In the rows, zero is written as 128.
Where one turn sends some rows of the set: a few examples, then the rows asked
J_635: [ 93 111 123 111 124 136 119 130 135 128 113 130 169 125  80 108 114 150
  88 121 147 124 112 114 119 138  98 144 121 132 100]
J_728: [ 82 110 130 115 140 118 113  91 129 109 115 137 129 109 185 129 108 134
  96 126 184 112 135 119 128 130 141 142 145 139  96]
J_849: [132 135 129 112 121 122 155 167 133 117  93 148 157 118 118 124 146 116
 134 152 112 102 109 158 111 125  82 146 124 121  97]
J_161: [108 108 134 112  95 138 118 122 130 132 126 141 137 134 139 107  96 130
 131 118  72 137 113 143 129 135 135  85 163 135 105]
J_953: [157  92 127 103 138 129 108 111 120 134 106 163 124 113 149  93 112 112
 128 157 168 122 169 154 135 117 122 110 122 143  72]
J_584: [ 92 118 132 110 141 124 128 100 137 112 102 134 127 117 200 136 112 134
 109 130 180 108 144 115 124 114 134 147 143 129 100]
J_477: [119 114 125 113  92 143 137 126 132 124 128 139 146 124 135 116  96 126
 136 111  82 142 120 140 138 137 123  92 180 136 118]
J_858: [123 131 111 125 126 116 150 160 131 115  99 154 156 108 106 119 139 114
 115 136 116 103 102 164 121 148  73 139 128 132 102]
J_612: [ 82 116 127 115 137 129 118 102 136 102 118 130 134 112 185 130 117 134
 105 122 183 112 158 122 117 128 132 151 153 138 106]
J_724: [ 77 115 124 117 140 124 118  96 131 106 116 136 129 115 188 127 114 132
  97 124 184 111 143 126 120 132 132 147 148 137 103]
J_599: [ 88 122 128 104 124 151 131 145 140 129  99 128 166 151 107 109 130 148
 104 137 138 119 129 125  98 117  92 155 112 116 101]
J_969: [152 116 130 103 122 140 136 116 123 125 130 153 119 127 148  94 128 104
 138 162 185 129 162 166 108 123 108 131 144 131  89]
J_627: [121 121 119 113 143 134 140 119 133 105 128 140 123 106 193 127 116 115
 192 130 137 136 108 127 130 137 107 124 131 135 135]
J_997: [ 97 117 131 110 138 123 132  98 134 108 107 134 133 107 192 139 108 133
 110 127 187 113 142 111 132 118 135 148 152 132 103]
J_899: [111 109 128  99 132 134 137 133 129 140  75 142 171 132 113 121 109 149
  99 142 140 121 102 105 140 107 101 141 103 117  89]
J_47: [106 116 124 116 150 129 121 118 137 116 120 143 107 122 202 115 117 121
 184 133 123 124 107 134 117 135 112 115 108 132 122]
J_787: [161 101 132  98 126 139 119 116 120 122 122 154 133 111 141  97 121 108
 141 161 178 131 176 154 125 117 120 123 141 141  82]
J_889: [167 111 125 116 129 121 124 108 142 136 130 147 106 101 126  97 102 117
 127 126 182 117 161 145 123 134 104 115 145 144  94]
J_704: [103 116 113 111 125 136 142 130 132 129 102 137 173 121  89 117 110 145
  88 122 154 128 103 113 135 136  88 147 125 127 106]
J_698: [108 113 121 114 103 139 139 124 128 137 105 153 133 144 162 111  96 125
 127 123  73 133 105 152 139 129 120  86 155 125 107]
J_923: [155 108 139 113 127 117 110 103 137 141 136 147  96 117 129  87 107 118
 124 140 178 115 147 152 106 132 117 112 133 139  80]
J_741: [128 115 146 115 122 108 105 158 138 121 109 138 154 103  87 112 134 131
 125 137  99  97 115 142 106 135 109 127 117 142  82]
J_479: [148 123 136 107 117 118 142 164 130 111  98 143 174  93  98 131 135 120
 140 147 114 110 116 137 129 124  98 140 135 134  94]
J_18: [114 122 113 116  97 145 154 127 131 129 115 148 139 136 154 116  99 120
 132 115  84 139 112 152 140 136 109  95 174 126 121]
J_32: [100 115 104 123 147 139 122 120 131  97 139 142 128 105 182 115 123 114
 178 119 134 137 126 142 124 158 100 123 133 148 140]
J_645: [163 112 106 119 138 127 140 112 137 136 111 160 108 110 146  99 106 110
 122 131 181 116 164 158 133 132  89 117 139 138  97]
J_404: [117 105 133 108 100 140 123 125 128 133 110 146 143 132 149 113  94 130
 136 122  68 136 119 138 141 123 135  83 158 133 102]
J_534: [115 111 136  93 126 143 133 141 135 133  81 132 179 132 108 123 115 151
 113 143 136 123 124  99 129  99 106 147 109 119  92]
J_275: [121 117 124 120 133 104 128 151 124 127  88 161 150 113 111 113 132 120
 108 147 105  99  86 159 127 140  93 125 106 132  81]
J_296: [ 87 112 135 111 138 127 110 103 139 105 114 127 134 111 185 131 114 138
 110 123 177 109 162 114 117 120 141 147 148 139 101]
J_526: [ 82 115 128 109 125 141 115 136 138 131 108 129 162 144  93 102 122 151
  91 129 138 119 118 123 101 130  98 147 110 125  96]
J_379: [112 106 122 118 145 135 101 122 138  99 142 131 131  95 168 116 117 125
 188 115 124 133 140 123 122 147 119 117 131 154 132]
J_156: [144 116 135 109 125 128 124 108 130 137 133 152  98 134 146  86 121 110
 127 156 180 119 144 168  98 129 110 122 131 129  82]
J_895: [135 125 128 120 119 117 131 162 138 110 113 138 165  92  83 121 136 123
 127 127 114 105 122 145 117 145  90 139 139 143 101]
J_132: [139 109 142 110 125 105 116 152 125 122  93 150 165  94  95 121 127 126
 124 148 104 104 100 137 134 129 113 124 115 140  77]
J_455: [126 106 129 110 140 127 118 112 126 102 138 138 134  89 172 125 109 120
 190 128 137 142 107 114 141 143 126 115 134 148 126]
J_561: [109 122 120 111  95 153 149 134 130 125 117 145 143 144 158 114 109 121
 140 124  79 140 125 155 128 129 113 100 172 125 119]
J_406: [105 116 113 107 131 135 149 130 129 136  84 145 170 130 108 120 109 144
  90 133 150 124  94 114 142 123  88 144 113 119 100]
J_625: [107 103 133 115 150 125  92 117 140 113 130 135 115 109 182 111 112 130
 184 124 114 124 124 123 116 137 127 107 109 147 116]
J_140: [ 98 116 126 113  99 144 132 126 128 133 118 147 131 151 157 105 105 124
 129 126  73 134 111 159 122 133 123  91 157 125 108]
J_835: [118 125 140 115 126 112 124 160 135 127  94 148 143 126 115 111 142 124
 122 151  98  93 102 159 100 129  97 132 105 125  81]
J_388: [ 88 113 138 110 141 124 113 101 139 112 105 131 127 117 194 131 112 139
 109 129 174 106 153 114 118 113 141 144 139 133  95]
J_833: [153 101 110 114 144 126 125 110 126 140  98 169 111 119 159  94 109 109
 118 147 171 116 161 164 136 125 101 110 120 137  82]
J_327: [106  97 127 115 148 120  97 105 120 109 136 147 124  99 177 111 109 121
 173 132 128 137  95 127 137 151 132 104 116 151 113]
J_791: [106 120 132  96 123 153 138 148 140 127  91 127 177 140 108 119 126 149
 116 140 138 122 137 110 112 104  96 157 116 117 101]
J_518: [121 112 129 107  93 150 136 132 131 123 118 140 152 129 146 118 101 126
 146 120  76 142 133 139 138 124 127  95 175 133 115]
J_106: [ 91 108 109 123 152 128 112 110 121 107 132 152 118 115 190 107 119 115
 165 130 130 134  99 147 128 159 111 112 115 144 124]
J_521: [ 94 111 133 111 138 118 120  93 131 108 113 134 135 102 183 135 106 135
 105 126 186 114 138 110 134 124 142 143 151 138  99]

J_534 goes to J_791
J_584 goes to J_388
And these:
J_379 goes to J_32
J_787 goes to J_969
J_275 goes to J_132
J_161 goes to J_477

Where one turn sends some rows of the set: a few examples, then the rows asked
J_669: [130 106 156 166 111 137 194 147 137 146 156 101 156 140 100 141 122 127
 145 102 117 129 121 144 119 108 188  81 164]
J_553: [170  92 155 124  98 100 173 141 104 160 158 138 120 127  99 129 144 129
 158 139 106  87 123 139  99  88 165 105 156]
J_545: [135  99 169 126 139 111 215  85 150 154 154 134 131 142 133 119 166 101
 152 135 125 130 132 162 137 122 181 125 112]
J_125: [119 102 150 117  73 107 186 135 142 113 155 145 142 146 111 106 111  95
  66 135 109 112 121 141 116  91 163 134 129]
J_40: [136  82 154 190  93 117 187 158 150 137 149 112 133 134 113 136 122 132
 169 134 126 131 142 145 124 106 163  82 133]
J_928: [130  81 143 143 119 124 184 132 137  98 162 171 127 152 115 125 146 182
  82 134 136 112 127 141 115 136 149  99 125]
J_665: [134  61 139 174 108 121 162 153 148 142 160 136 109 172 123 141 112 137
 154 140 139 129 141 154  98 100 177 110 132]
J_782: [ 99 108 156 170 170  96 181 114 145 147 140 136 133 145 125 147 142 148
  88 146 138 117 116 136 131 108 149 135 115]
J_292: [144 126 155 133 141  89 222 125 152 161 159 144 135 159 125 117 153 132
 152 147 146 144 131 144 133 129 157 144 125]
J_975: [128  84 141 150 127 141 169 141 136 150 167 122 133 179 112 146 112 130
 129 106 131 127 122 153  94 104 204 108 163]
J_49: [ 90  94 158 173 145  98 189 105 151 139 128 135 141 129 130 142 143 123
  94 155 137  92 130 144 138  99 171 130 108]
J_354: [112 126 148 177 181  82 184 133 135 124 146 133 130 144 114 137 153 133
  91 135 135  96 110 138 121 102 156 119 135]
J_765: [112  64 157 120 101 115 182 119 162 136 172  97 117 144 144 127 125  98
 141 150 128 112 135 148 120 143 150 125 100]
J_221: [134 114 173 139 105 106 183 140 135 120 190 131 106 137 122  92 148 146
  85 141  89 120 126 141 103 129 131 100 113]
J_247: [160  97 152 134 153  99 189 109 142 132 154 139 130 133 113 125 154  60
 147 134 120 114 122 155 115 108 189 134 122]
J_142: [138  96 132 140 115 116 189 150 133  89 156 171 152 147  97 125 135 156
  72 126 139  95 121 133 110 126 170 107 149]
J_982: [154  75 162 114  79 111 182 114 109 162 142 142 114 136 108 136 141 125
 155 133 116 100 121 153 112  75 168 108 146]
J_13: [135 118 162 136  78  92 197 151 136 107 174 146 109 155 116  86 138 127
  76 136 126  95 127 151  92 100 160 122 128]
J_690: [103 113 151 179 157  85 190 123 141 116 133 131 138 128 118 132 155 108
  98 141 135  73 125 146 129  92 177 113 127]
J_134: [130  61 153 150 108 135 177 116 142  96 149 160 141 116 112 134 141 152
  87 138 114 113 130 138 130 134 149  92 107]
J_349: [137  79 139 145 104 127 182 133 138  87 142 159 166 112  93 134 129 126
  79 132 119  96 124 131 126 123 169  99 133]
J_731: [131  92 147 130  97  94 197 145 150 100 154  91 130 130 115 125 126  59
 142 126 129 101 118 145 124 117 151 111 129]
J_194: [117 100 160 120 101 120 170 124 141 127 173 128 140 127 118 110 122 113
  76 140  73 138 120 132 126 121 134 115 115]
J_686: [171 122 138 142 157  76 195 147 145 140 158 149 135 149 105 123 143  90
 146 146 139 128 121 137 112 114 167 152 134]
J_45: [154 100 143 110 110 100 173 145 107 170 166 139 130 146 104 134 137 148
 159 140 100 112 124 128 114 100 145 108 166]
J_208: [152 127 154 129 117  94 207 159 139 116 171  93 124 154 102 124 127 102
 118 106 154 115  92 140  98 126 150 127 152]
J_551: [132 100 165 119 123 114 194 135 150 154 189  97 112 169 131 125 124 141
 116 131 151 126 111 143  92 152 148 142 123]
J_27: [138  84 149  99  91 111 183 119 112 173 148 145 125 154 112 138 134 146
 154 134 111 125 124 143 129  86 147 112 155]

J_247 goes to J_545
J_765 goes to J_551
J_194 goes to J_221
And these:
J_27 goes to J_45
J_354 goes to J_690
J_142 goes to J_349
J_40 goes to J_665

Where one turn sends some rows of the set: a few examples, then the rows asked
J_615: [148 123 125  99  88  90  89 100 118 130 167 155 129 141]
J_758: [117 117 115  89  96 104  85 108 124 113 161 152 117 122]
J_264: [146 158  69 131 105 138 119  90 110 149 113 123 106 144]
J_290: [148 158  69 127 101 141 142  89  97 160 120 148 131 134]
J_186: [120 127 110  99  98 100  81 118 130 117 168 144 129 153]
J_939: [170 155  88 125  94 121 122  77 100 157 120 138 112 133]
J_440: [122 166  63  87 100 105  99 109 107 126 148 160 144 118]
J_903: [107 107  96  89  93 111  88 102 118 114 166 152 131 129]
J_20: [130  91 105 129  93 148 130  80 108 147 141 138 116 146]
J_332: [114 105 112 106 107  86 104  94 115 120 165 152 146 147]
J_678: [147 149 113 101 144 156 147 109 135 127 143 132 155 133]
J_688: [144 136 120 103 142 160 147 105 136 127 145 128 150 135]
J_825: [127 100 105 116  96 138 107  80 115 130 132 130  90 124]
J_365: [133 152  52 113 101 138 122  82  98 143 117 138 118 119]
J_151: [163 175  94 101  94  90 102 103 107 143 145 159 137 130]
J_831: [125  92  99 133 108 121 127  67 106 137 134 130 119 148]
J_298: [140 131 120  95 139 155 147 105 144 124 155 138 149 142]
J_91: [133 176  81  89 103 101  98 113 112 126 140 159 128 111]
J_441: [117  94  84 115  94 144 111  75 109 132 136 131 106 130]
J_966: [129 166  78 104 115  81 115 102 104 131 145 160 159 136]
J_854: [141 145 115  90 140 149 146 110 144 124 155 143 156 140]
J_368: [143 147 119  96 143 150 141 115 137 123 151 136 159 134]
J_794: [128 100 105 127  97 136 103  88 123 132 141 120  99 155]
J_96: [145 150 109  95 141 155 152 106 140 129 147 139 153 138]
J_397: [145 138 113 100 140 160 153 101 141 129 146 135 146 140]
J_865: [119 105 119  99  92 110 103 110 119 127 176 162 145 145]
J_904: [141 133 125  98 142 153 141 111 139 122 153 132 154 137]
J_173: [155 102 119 124  88 121 109  74 112 144 142 134 103 143]
J_217: [143 159  71 116 103 135 120  85 103 142 110 137 101 112]
J_360: [140 152  66 130 115 115 138  74  95 149 114 138 133 137]
J_918: [136 172  83  97 100 104 116 119 107 140 155 172 160 133]
J_171: [138 185  73 103 106 102  98 119 117 133 141 147 136 141]

J_903 goes to J_440
J_186 goes to J_171
And these:
J_918 goes to J_290
J_966 goes to J_360
J_298 goes to J_854
J_688 goes to J_904
J_173 goes to J_615
J_758 goes to J_91

